One turn moves each row of this set onto another row. After a few examples, where does it send each row asked below?
j_316: [ 22  13  -7  12   1  12  13   8  14 -15 -11   0 -25   9   2 -29   6]
j_473: [ 21  15  -3  37   4   9  10  13  14  -6  -1   0 -34  -9  -5 -22  -6]
j_802: [  0  14 -16   7   4   8  -5   9   2  -9 -21 -11  -3  -3   3 -17 -17]
j_71: [  2   6 -11  28  12   2   8  18 -14 -22 -14   3 -24   2 -18 -26  -7]
j_122: [ 18  15 -10  36   1   3  -2   7  18  -8  -4   4 -40  -5   8 -24 -14]
j_797: [ -1   9   6  29   7   1 -12  -8  -3 -13  14   9 -13  -6  -6  -9 -29]
j_203: [ 14   8  -8   2  15  -1   9  15   0  -5  -5 -10 -12  -4   6 -16   4]
j_227: [  5  11  -9  18  13   3   3   8  -8  -2  -1 -13 -12  -6   8 -23  14]
j_96: [ -4  13 -11  12  14  13  -9   1 -13 -10 -15  -1  -6   1   9 -22 -26]
j_977: [  9   9   1  28   1  -3 -17  -1  -5 -12   9  -9  -3  -7 -11  -3 -29]
j_82: [ 26  13 -13  14   1   4   5   0   6 -18  -2   0 -31  15  15 -25   6]
j_205: [ 25   5   8  26   4  -8  -7  -4  12 -12  20   6 -30  -2  -2 -13 -10]
j_127: [ 13  10 -15  15  15   2   6  10 -13   0  -3 -10 -23  -4  14 -14  -1]
j_451: [ 12   5   6  13   3   4  -9 -14 -12 -30   3  -3   0  12 -10  -8  -3]
j_194: [ 12   8  -7  18  22  -6  -1  12 -12 -12  -3 -15  -8 -10   7  -9   0]
j_28: [ 13   8   6  21  -9   8 -17 -15  16 -19   1  12 -22   9  -8 -18 -25]
j_459: [ 22  11  10  36   2  -6 -13  -4  11 -16  19   2 -20  -3  -4 -26   4]
j_366: [ 11  11  -7  33  13   7   7  10  15  -6   3  -3 -39   0  12 -24  -9]
j_425: [ 31   9   7  33  -2   1   1  -3   8 -19  18   2 -27   5 -13 -15  -5]
j_485: [ 12   8   7  31  -8  16  -8  -9  20 -28 -11   8 -21   9 -13 -21 -13]
j_323: [  3   9   1   8   6   6 -14 -14 -11 -22   3   7  -1  10   0 -16 -22]
j_19: [ 13  11 -10  13  12  13   7   4   6 -16  -8  -4 -28  17  18 -33  -1]
j_913: [  1   4   3  23   4   5 -16  -4  -4  -2   0   2 -14  -9 -10  -8 -31]
j_464: [  9  10  -4   2  -1   1 -14  -6  -4 -22  -2  -9   6  10  -3 -11 -17]
j_561: [  7   3  -9  38   8 -18  -9  15   4 -31   1 -10 -27   5 -12 -18 -15]
j_381: [ 12  13  -6  36  11   5  -2  16  20  -9 -16  -5 -30 -13   5 -22  -9]
j_301: [ -9  -3  -1  12  13 -12   1  13  -1 -23  -6   4 -16   0 -21 -15  -9]
j_581: [  8   2   0   1   5   6  -9 -11 -16 -12   2  -1  -5   9  -3 -11 -12]
j_240: [ 15  20  -5  44   3   4  -5   6  15  -8  -1  -1 -28 -11   3 -32   2]
j_544: [ 15   5  -9  30  12  -7   6  16 -15 -31  -2  -2 -28  11 -15 -25   0]
j_804: [ 16  17  -9  23   1   8   2   0   8 -17  -5  -3 -21   8  10 -35  18]
j_45: [-11   0  -5  19   3 -10  -9  10  12 -29 -11   1 -18   4 -18 -18 -19]
j_475: [  0   5   4   8   3   6 -17 -11  -8 -14   0 -10   5   8  -5 -22  -3]
j_418: [  3   6   8  39   9   5  -9   1  -2  -9   1  -3 -14 -16 -16  -5 -20]
j_307: [ -1  17 -14  26   2  16 -10   0  -5 -21 -27  -6  -5   0   2 -18 -17]
j_340: [ -3   1  -5  13   8   1   7  10  -7 -28 -15   8 -17  10 -21 -25  -3]
j_335: [ -7  13 -11  17   3  16 -10   0  -4  -5 -19 -12  -2   0   2 -27  -3]
j_986: [ 17   6   7  30   6   0   2  -5  15 -18  20   5 -35   7   4 -18  -5]
j_321: [  2  13 -18  11   3  18  -4  -1 -10  -8 -22  -4 -14   7   7 -19 -16]
j_402: [ -1   7   8  31   5   3 -24  -4   0  -6   4  -8  -3 -10 -11 -18 -18]
j_499: [  1  -1  -3  22   4 -18 -11   7  10 -37   0  -5 -20  13 -14 -16 -13]
j_311: [ 12   8 -13  37   4  -6  -5  13  -3 -36  -8  -5 -29  15 -11 -27 -10]
j_48: [ 24   0  14  23  12  -7   1   2  13 -19  14  -2 -25  -1  -5 -14   7]
j_341: [  5  12   4  35  -4   9  -9 -12  16 -21   8  13 -28   5  -3 -18 -24]
j_657: [ 21  12  -7  10   5   5  -1   2  10 -31 -15  -5 -16  16  10 -27   8]
j_456: [  8   6  -8   6  24   3   4   8 -13  -6  -2 -10 -14   4  16 -22  -6]
j_174: [ 17  16  -1  37 -12  10 -13  -9   9 -24   2   2 -18   5 -14 -16 -26]
j_873: [ 11  13   7  35  -8   7 -24 -12  14 -19   1   3 -12   3 -10 -29 -14]

j_499 goes to j_544
j_366 goes to j_96
Now find these:
j_82 goes to j_581
j_227 goes to j_402
j_485 goes to j_657
j_977 goes to j_473

